In the data rows, 128 means zero.
Every row has a hidden score. How much higher is the second row's score than the first row's in each pair? 20 means about the same, 40 much higher and 0 much lower. The score is a weighted sum of the row's numbers plus the product of two more (or one squared), each taken from its middle value.
[214 148 225 143 143 151 205 173 185 185 203 127 209 161 173 210]
[117 115  59 129  77 116 100 124  75 103 123  97 126 117 101 108] -> 8
[194 138 182 113 142 159 185 133 160 144 177 171 209 141 161 164]
[185 177 193 171 181 167 198 202 193 181 207 164 210 204 196 190] -> 21
[136 110 129 128 103 109 115 115 119 122 142 115 139 139 123 132]
[161 140 138 141 168 171 174 164 161 143 158 171 134 158 149 172] -> 14
[211 194 228 137 152 195 226 190 222 190 231 180 249 185 207 224]
[ 54 170 121 169 174 142  87 165 125 155  88 152 103 176 150 144] -> 20
[ 53 178 113 192 167 154 105 147 149 151  71 136 112 172 136 118]
[132  78 116  66  90  95 119  87  87  96 122  70  74  92  90  95] -> 30
[146 119 137 132 126  96 131 117 101 150 130 121 134 116 118 100]
[168  90 139  92  74  98 152  87 122  87 161  92 155  85 107 110] -> 24
[118 164  93 168 150 162 130 182 116 178 114 168 152 189 140 152]
[ 35 111  58 153  91 113  33  91  81  90  43 111  88 106 111  92] -> 18
[ 70 172 120 181 161 163 116 152 134 173  75 162  97 161 150 135]
[205 230 210 192 183 193 211 187 172 210 214 194 192 233 205 224] -> 22
[160 151 166 158 155 124 188 143 166 157 171 150 173 148 155 165]
[154 121 122  99 101  96 131  99 109 101 128 103 106 109  96 114] -> 18
[133 131 131 132 140 127 138 146 161 154 121 122 121 134 135 152]
[176 167 167 146 161 147 189 187 161 137 159 153 164 157 163 148] -> 14
[172 190 173 171 159 174 187 170 168 166 204 179 186 191 187 188]
[198 194 233 204 215 226 223 233 255 211 210 235 255 201 230 234] -> 16
[ 78 141  99 172 182 151 109 169 127 154  91 146 108 162 123 119]
[ 28 109  60 118 127 115  50 111 106 103  40 105  49 118  87  72] -> 18
[150 130 157 130 139 124 138 142 132 124 133 137 137 118 146 145]
[126  92 134  97  85  80 111 107  98 115 117  67 138  83  88  97] -> 28
[187 135 178 147 137 145 151 150 164 127 179 152 188 127 136 141]
[140 120 137 123 150 103 138 127 124 138 115 147 142 141 129 137] -> 13
[131 104 139 101 109 140 122 120 117 113 138 129 107 115 115 119]
[153 161 145 115 134 126 140 130 123 146 145 169 145 112 152 143] -> 16
[140 135 130 122 108 108 111 136 101 120 136 134 110  97 111 125]
[ 71 136 112 137 171 149  94 162  80 114  79 135 102 142 123  85] -> 12
[187 166 192 121 130 139 155 143 172 155 208 139 168 167 172 154]
[103  45  73  72  82  85  83  80  51  67 106  93  85  61  58  87] -> 17
[163 184 134 172 144 159 168 164 182 164 182 151 196 164 149 174]
[ 98 172 132 205 190 179 139 167 170 172  92 189 130 189 144 150] -> 12
[ 77 131  89 131 144 130  82 147 130 135  86 119 110 141 120 122]
[ 54 123  89 157 129 137  90 151 103 129  71 154 101 123 137  85] -> 15
[144  83 118  88 132 109 145 100 106 113 144 103 113  91 114 106]
[ 75 148  95 153 157 133 115 153 136 154  81 147  98 146 142 137] -> 23
[152 141 109  92  79 126 130 104 111 121 147 117 133 105 104 137]
[134 112 135  90 119 118 154 117 128 111 137 107 133 121 119 144] -> 21
[ 27 116  71 137 136 108  71 116  80 123  49 124  55 104  84  64]
[162 188 182 155 170 183 171 158 153 169 171 156 172 167 173 175] -> 20
[109 180 173 184 212 170 163 182 181 176 116 221 172 172 191 179]
[115  82 101  89 103  70  98 120  98  74 105  83 106 105  99 118] -> 35
[160 152 152 153 153 149 170 162 176 175 166 136 154 158 179 168]
[111 105 110  73  79  57  81  89  73  70 106  75  79  86  96 109] -> 26
[130  99  98 110 106 111 138  76 103 109 136 100 109  86 115  99]
[216 190 239 149 154 179 208 172 201 205 221 187 208 182 190 198] -> 24
[157 149 152 126 139 139 169 153 141 157 161 142 167 139 148 165]
[126 182 185 197 205 186 152 180 196 215 134 216 139 191 157 167] -> 17
[ 62 124 104 178 143 141  91 125 112 130  74 149  96 127 105 114]
[ 65 110  89 146 127 129  80 118  89 125  92 104  92 112 114 103] -> 18
[ 98 165 173 202 192 192 128 205 153 153 106 180 138 176 179 137]
[ 96 104  95 103 113 129  99 100 121 101  75 114 112 131 122 123] -> 29
[172  81 136  84  81  97 147  92 126  85 133  84 137  63 112 118]
[128 124 138 141 137 122 122 142 126 128 158 127 151 141 160 184] -> 20
[ 73 172 115 181 163 163  88 175 129 165  80 155 105 165 123  88]
[122  39 104  64  76  59  93 102  66  83 102  81 117  85  81  92] -> 24
[185 182 168 153 152 153 175 170 163 159 166 172 195 147 160 161]
[130  96 153  74 110  93 105  66 117  77 110 100  90 115 120 107] -> 19
[165 173 151 155 145 143 158 147 171 121 152 134 187 163 152 170]
[190 113 143  91 116 129 169 126 133 114 157 115 140 111 119 135] -> 17
[158 176 164 160 172 154 160 152 165 147 165 141 171 169 159 147]
[222 176 203 167 171 203 211 191 208 184 222 168 213 173 200 218] -> 18
[126 104  86  78  76  96 113  99  70  88 105  76 111  99  82 112]
[ 83 101 114 131 153 130  98 156 131 158  92 122  91 146 128 122] -> 23
[122 117 103 150 121 109 109 115 104 121  99 115  85 106 124 130]
[133  79 114 115 110  96 123 107 126 103 113 100  98 101  98  89] -> 20
[125  91 115 122 110 114 122 124 127 121 120 112 103  95 119 135]
[ 80  68  94  99  76  85  90 106 105  92  90 106  67  85  94  85] -> 20
[152 114 146 121 116 145 152 130 166 163 156 128 147 155 121 139]
[160  88 151  57  48  91 113 106  94  67 161  78 120  94 102 115] -> 14
[164 203 150 155 151 200 161 181 149 176 163 186 201 201 158 173]
[170 137 189 132 134 151 149 184 191 151 156 135 148 151 115 144] -> 21
[174 182 177 188 170 177 165 165 205 173 178 170 193 153 197 182]
[ 57 124  70 143  89 129  76  91  91 100  82 105  79 103  93 100] -> 5
[173 137 172 107 108 114 164 127 139 119 172 109 149 116 120 127]
[ 63  89  47 109 121  82  39 102  95 103  37 109  53 111  78  70] -> 17
[125 114  80 115 116 104 115 121 119 105 104 110 134 124 128 136]
[212 167 214 149 142 160 197 157 179 180 213 156 176 151 197 216] -> 25
[ 49 133  71 159 162 138  75 129 147 142  57 111  82 116 112  58]
[172  79 123  56  66  79 144  82  99  73 141  83 102  76 100  98] -> 16
[103  86  68  56  46  52  53  60  41  31  79  28  41  53  61  72]
[91 85 69 77 71 55 94 64 62 32 88 63 73 60 75 57] -> 34
[175  90 141  98 105  95 169  98 139 106 161 108 127 121 120 156]
[148 165 124 160 124 163 173 147 118 141 139 140 167 138 151 145] -> 13
[85 77 41 85 54 66 71 69 53 58 91 42 62 25 40 80]
[165  94 106  79  67  97 118  75 111  83 154  94 113  96 113 127] -> 22
[141 136 156 131 169 155 158 131 162 156 155 126 167 162 139 158]
[117 167 164 136 174 142 145 185 173 174 135 167 150 179 157 138] -> 14
[127 179 118 207 123 199 151 177 124 163 136 187 200 162 150 170]
[109 113 141 119 136 113 122  92 136 108  95 129  89 122 124 124] -> 29
[168  76 159  92  78  98 154  86 102 101 161 117 145  92 143 142]
[128  96 142 133 130 101 137 109 117 137 153 102 122 123 108 118] -> 22
[167 181 216 178 206 191 180 187 203 197 177 178 131 156 183 169]
[163  90 149  90  82  99 125 106 133  95 162 111 147 102 103 139] -> 25
[ 64  90  62 138  79 100  50  93  68 114  43 128  71 107  97  70]
[109  40  97 104  78  79  82  36  77  71  94  85  93  71  76 105] -> 27
[115  65  94  74  86  63  99  65  92  92 117  87 107  72  84  94]
[138  75 129  64  78  97  87 107  93  81 136  76 113  87  72  95] -> 15
[103 132  69 137  83  93  70 132  91 104  87 107 129 107  94 109]
[217 211 232 186 202 221 237 222 255 237 209 218 202 232 222 227] -> 17
[ 44 135  78 159 129 145  78 108 101 138  55 129  73 133 109  96]
[172 138 193 147 160 141 167 165 167 160 153 150 173 166 167 160] -> 21
[ 93 101  93 110 111 122  86 130 117  86 109  88  95  86  98 119]
[ 84 143 109 196 170 164  68 144 156 139  97 156  99 158 140 124] -> 20
[170 155 156 140 149 155 174 143 163 180 146 191 143 167 129 154]
[135 148 168 144 131 169 137 163 155 146 153 143 169 149 162 137] -> 22
[146 139 107 139 104 117 122 112 113 137 138 140 144 111 131 114]
[155 133 157 132 124 140 113 129 135 106 139 127 160 132 147 131] -> 15
[174 151 161 145 150 174 181 187 197 163 180 172 178 148 160 183]
[ 96 173 109 174 185 171 124 161 144 170  89 163 118 171 132 169] -> 26
[ 68 140  66 170 163 155  97 136 121 120  74 135  87 123 133 112]
[142 135 194 154 155 131 171 138 143 153 159 149 138 129 172 158] -> 36
[200 187 203 145 171 196 216 209 206 181 198 213 169 196 210 190]
[101 110  99  81 101  79  96  91  89  78 103  81  96  85  77  97] -> 33
[110 106 110 115 119 102 102 119 113 115 105  98  91 124 125 103]
[174 124 151  80  94 100 140 112 130 132 163 101 158 134 118 132] -> 31
[126  77  89  86  50  64  71  76  60  58 104  47 119  66  84  82]
[137 130 165 101 122 109 144 115 117  85 133 105 122 109 125 133] -> 25
[168 177 188 177 165 149 183 167 173 169 167 176 179 149 154 191]
[169 191 154 146 112 170 141 169 140 178 185 146 190 123 176 175] -> 25
[101  90  20  93   9  86  64  87  21  59  69  60 109  71  55  45]
[150 138 173 146 163 141 151 168 154 148 164 117 154 168 149 179] -> 19
[104  48 100  84  76  79  78  79  88  64 119  66  70  71  90  48]
[100 104 114 121 124 107  97 112 140 113 103 117  85  92 100  99] -> 27
[146 119 115 125  84  82  81 103 100  96 138 103 136  92 110 105]
[120 123  47  93  59  82  90 100  84 103 122 117 129 103  98  98] -> 21
[ 95 118  73 118 156 143 112  92 144 115  99 135  87 142 118 100]
[ 73 112  93 140 128 124  87 102 112 105  82 132  90 132 132  90] -> 19
[105 137  98 130 102 127  81 120  89 103 124 138 128 118 103 127]
[167 129 133  89 145 134 144 123 137 118 170 131 142 122 144 145] -> 19
[157 159 176 158 164 175 168 154 168 134 165 150 203 145 166 175]
[138 109 139 129 139 130 148 148 134 117 143 103 143 117 118 116] -> 15
[176 116 156 119 122 128 121 132 119 124 187 104 127 118 112 135]
[ 94 149 156 157 184 142 133 142 126 139 106 171 102 148 160 119] -> 21
[114  44  94  50  84  89  70  74  77  73 106  70  68  95  93  86]
[173 161 198 151 168 162 169 179 164 181 174 156 172 159 156 171] -> 20
[162 150 189 130 155 127 160  96 142 132 161 135 139 173 150 191]
[163  70 123  71  57  73 136  76  95  85 142  85 103  51  65 112] -> 5
[165 151 161 147 145 179 172 136 163 163 159 165 134 147 145 156]
[109 126 138 117 132 117  92 116 149 116  89 121  95 127 116 117] -> 20
[163 153 171 129 140 146 147 121 162 162 167 139 150 140 147 153]
[ 96 121 123 153 169 121 108 153 146 134  86 107 105 153 138 119] -> 8
[140 139 147 110 112 109 145 128 143 105 109 133 120 110 153 114]
[ 98 161 164 200 202 194 137 178 197 188 121 192 158 192 173 169] -> 19
[140 130 122 130  93 133 122 112  86 107 158 110 132  86 111 105]
[164 168 179 155 150 194 157 162 154 170 185 133 160 152 174 155] -> 17
[ 50 133  97 157 148 101  84 139 136 126  57 138  85 141 107  62]
[191 143 166 144 136 120 187 131 140 154 178 125 182 145 146 137] -> 25
[135 147 122 155 179 141 160 140 160 156 132 158 123 167 184 142]
[146 138 161 120 130 152 146 164 129 129 157 121 138 129 146 143] -> 20
[106  88 101  65  90  72 106  97 109  87 111  70 120 101 133  85]
[182 118 177  90  71 134 158 129 133 106 170  88 165  97 124 139] -> 23
[155 152 126 123 133 136 155  99 134 104 142 120 143 139 140 134]
[116  83 114 118  98 114  99  99  80  94 104  81 114  87 100  81] -> 19
[196 208 207 164 170 181 218 191 218 181 191 207 215 200 196 188]
[155 157 173 135 143 139 151 148 151 181 145 161 169 147 140 124] -> 22
[129  94 108  91  75 113 107 112  90 114 111 122 142 108 123 115]
[163 140 157 110 152 156 158 154 167 153 150 176 149 179 161 145] -> 14
[126 114 113  77  88  73 119  85  94  98 108  78 109 105 118  83]
[114  83 145  80 107 102 123 108 120  92 119 110 128  97 112  97] -> 18
[183  94 133 106  76 101 156 113 124  98 159 135 163  84 139 133]
[145 158 166 174 167 169 144 163 189 190 159 187 177 187 167 169] -> 23
[112  70 116  89  79 117 109  88 103  72 118 125 106  90 108 118]
[94 40 42 72 45 30 48 41 47 34 80 43 67 45 45 73] -> 17
[150 109 107 105  94  86 127 136 117 101 132  98 143 118 118 149]
[159 152 153 139 144 113 172 134 166 140 162 152 157 145 154 151] -> 24
[145 122 127 110 110 126 142 129 130 138 146 136 120 130 122 118]
[119  88 112  91 109 102 130  78  97  95 117  92  87 110 115  86] -> 22
[146 164 146 141 138 139 142 134 125 141 131 139 149 122 136 123]
[123 143 126 142 150 129 121 133 133 134 145 153 138 158 117 142] -> 15
[157 143 158 149 155 152 152 158 169 148 172 149 153 150 157 133]
[140 177 100 164 104 166 122 140 124 107 140 140 143 158 144 149] -> 11
[150  57 126  78  82 108  97  83 133  77 135  80 121 106 128 133]
[199 209 242 188 213 222 226 203 219 220 204 202 219 229 215 250] -> 37
[130 148 166 179 165 172 156 205 167 182 142 170 131 173 162 171]
[182 196 203 193 193 198 197 209 228 201 207 197 208 229 213 199] -> 15
[114 125 137 132 168 130 120  99 165 152 146 127 108  97 160 125]
[146 142 135  93 111 117 142 122 117 113 151 128 141 112 149 135] -> 18
[ 65 163 128 186 160 158 104 172 148 147 105 177  95 152 165 108]
[180 198 199 156 174 141 178 158 186 155 178 156 184 177 178 175] -> 32
[152 136 138 120 138 131 131 137 156 131 138 128 133 117 131 159]
[145 150 145 114 135 114 152 122 160 126 147 115 137 126 161 141] -> 18
[233 194 231 134 185 186 213 161 210 184 233 176 201 159 209 237]
[ 74 149  90 175 173 112  92 135 155 133  72 190  85 136 118 118] -> 13
[134  35 111  61  69  82 104  58  65  65 131  60  98  59  61  81]
[ 79 144  79 154 156 162 101 159 110 144  68 155 102 141 106 121] -> 12
[ 79 112  91 145 146 121  80 102  73 135  64 112  90 132 102  77]
[109 130 163 142 210 173 136 156 187 139 127 142 110 151 189 160] -> 15
[ 99  94  90 114 105  95 106  86 108  94 104  97  79 106  99 110]
[ 81 156  97 174 169 157 130 127 155 145  88 151  82 131 102 127] -> 21
[ 79 143 108 136 149 151 128 139 148 116  92 160  92 145 122 111]
[ 86  79  77  98 118  69  57  75  94  60  80  91  83  62  53  86] -> 26
[ 92 167 147 200 189 180 127 198 148 176  80 194 117 199 173 150]
[153 122 107  92  99 111 135 101 113  84 114  82 123  88 141 105] -> 18
[178 170 186 164 159 164 183 147 183 156 185 172 173 180 189 152]
[ 89 133 106 150 124 109  87  95 113 103  95 103 108 127 105 116] -> 16
[129  84 110 104  96 102 114 111  84  74 141  90 126 103 110 112]
[111 171 132 130 138 148 150 155 151 141 115 143 125 149 153 140] -> 22
[155 151 167 160 134 132 143 140 155 131 166 167 164 174 145 166]
[163 180 195 166 187 150 163 163 181 166 165 172 176 175 166 166] -> 21
[175 114 131 136 101 113 154 115 113 112 156 119 149 138 115 153]
[122  59  87  55  42  54  97  40  59  28  88  43  89  50  80  66] -> 16
[106  58  56  80  64  61  76  43  88  73  84  63  82  83  53  52]
[161 196 153 156 157 133 163 180 157 174 157 146 166 187 175 194] -> 17
[181 141 195 133 179 166 160 157 205 143 179 156 124 158 144 186]
[139  72 119  71  55  52 138  74 108  88 148  83 126  96  70 111] -> 29
[137  68  97  61 111  90 126  97 118 107 137  95 126  84 112 107]
[ 90 141  65 154 111 128 101 148  78 105  77 160 110 161 135 110] -> 10
[180 129 159 114 124 131 178 121 106 140 175 120 150 108 133 122]
[154 151 150 143 154 140 167 160 149 156 181 145 152 170 173 175] -> 24
[ 93  96  86 108 127 119  88 101 113 107  96  91  86  85  91  82]
[137 100 126  73  71  68 108  78  91  98 140  80  95 110  92 127] -> 29
[168 173 174 156 160 157 168 161 183 182 163 180 188 185 159 178]
[158 172 189 186 191 187 172 174 173 186 166 191 183 225 161 183] -> 16
[176 169 163 123 123 116 177 154 149 151 159 154 165 133 145 163]
[102  30  44  55  45  22  55  32  41  25  74  13  56  30  14  50] -> 13
[ 95 186 127 215 219 187 156 198 144 206 107 195 144 179 183 151]
[124 118 119 119 118 113  88 114 125 102 129 115 139 118 121 124] -> 30
[137  94 113 110  78 108 114  68 114 119 112 120 114 108 105 121]
[170 104 148  76 112 116 142  97 135 133 187 127 144 113 137 143] -> 17
[125  57  75  80  87  67  94  59  75  77  99  58  61  54  59  92]
[160  66 117  74  91  69 123  66 105  92 125  82 116  90 102 113] -> 23
[132 115 120 121 121 132 121  89 122 120 157  87 142 113 103 116]
[125 143 120 125 113 147 152 138 117 133 144 169 159 128 118 150] -> 10
[ 99 166 128 163 176 140  93 127 147 144 104 170  93 140 128 122]
[ 73  88  59  91 114 104  89  97  82 121  64  85  69  63 100 101] -> 24
[173 177 170 139 167 143 183 180 180 170 171 176 212 178 144 185]
[142  98 141 125 117 133 141 128 136 124 148 156 138 131 117 143] -> 17
[137 122 140 131 121 129 139 125 143 145 111 125 106 145 127 134]
[168 133 166 153 139 153 159 154 149 142 155 132 151 139 156 176] -> 18
[176 146 167 135 105 158 159 154 151 125 144 149 166 155 145 138]
[ 93 107 112 126 143 120  92 108 111 123 114  88  90 110 111  78] -> 14
[146 110 114  76  88 115 138  81  84 105 152 105 122  57 107 114]
[172 110 162 101 125 139 148 118 154 111 176 116 155 133 140 175] -> 19
[130 108  87 101 110 123  91 129  69  85  97 114 125  87  86 113]
[129  84 108  83 122  73  99 100 110  90 133  97 101 103 122 107] -> 25
[101 125  82 101  94 122 123 106  78 127 120 110 117  79 118 124]
[139 107 118  88 101  89 137 113 117 106 118  96 134 110 107 148] -> 23
[152  46 109  91  74  56 112  68  69  61 142  69  91  85  74  73]
[128  87 133  96  94  89 131  93  69  78 120  92  90  72  93 106] -> 29
[153 160 135 114 132 130 169 138 102 152 174 149 175 145 146 142]
[97 58 72 75 66 43 67 60 66 70 86 42 93 75 55 53] -> 28
[136 123 121 105 126 120 124  91 160 123 131 116 130 113 120 133]
[ 90 125  75 109 101 109  86 109  96  91  98 122  78 104  92  85] -> 10
[181 118 144 102 101 126 151 103 148 127 188 109 174 112 151 160]
[130 108 124  87  81  82 118  68  90  78 133  96 107  74  83  74] -> 20
[188 180 196 171 201 186 209 191 230 184 184 200 198 226 220 218]
[115 133  86 118 112 109 107 118 110  99 117 100  64 113  90  77] -> 12
[135 186 139 160 132 116 141 136 165 149 143 140 174 141 132 160]
[137  78 139 101  93 111 108 102 105 107 132  78 133 132 110 134] -> 10
[135 130 143  97 116 117 130 101 114 123 141 110 119  96 101 133]
[ 90 169 134 181 182 166 134 150 165 188  94 169 115 169 164 148] -> 17
[167  68 134  67  74  66 113  80  96 102 154  90 104  89  80 147]
[177 181 169 162 176 167 185 173 162 146 168 176 187 174 151 180] -> 1
[103  93  64 127  47  91  93  85  77 124  89  94 115  72  63  82]
[ 68 184  97 194 159 184  97 158 152 179  78 148 109 139 160 136] -> 4
[140 125 124 112 118 106 142 132 108 138 132 110 140 121 121 147]
[106 114 139 121 115 132 125 146 112 143 104 117 137 107 132 110] -> 15
[127  91  96 110  92  81 101  86 120  64 106 100 121  90 109 113]
[187 167 201 168 192 194 199 201 181 186 188 185 200 155 172 204] -> 9
[128 129  83 119  87 109 112  87  81  94 141 124 127  97 117  96]
[148 132 139 114  99 107 116 112 103 120 147 133 123 126 130 137] -> 22
[125  89  91  87  84 121 141 109  87 110 118 103 114 102 113 100]
[167 168 186 143 174 157 169 186 180 156 164 168 187 139 192 177] -> 18
[ 50  99  84 128 143 121  87 141  84 141  50 145  38 134 129  99]
[193 199 184 162 135 186 193 152 194 187 206 167 199 188 191 193] -> 5
[154 108 130  95 106  82 154  83 109 130 161 121 154  99 122 128]
[ 88 135 123 207 179 165 127 151 164 165  64 199 122 148 156 125] -> 11
[174 113 127  88 108  91 145 124 137  70 172  96 122 110  91 127]
[180 130 167 100 131 138 192 128 164 126 188 134 180 130 153 158] -> 26
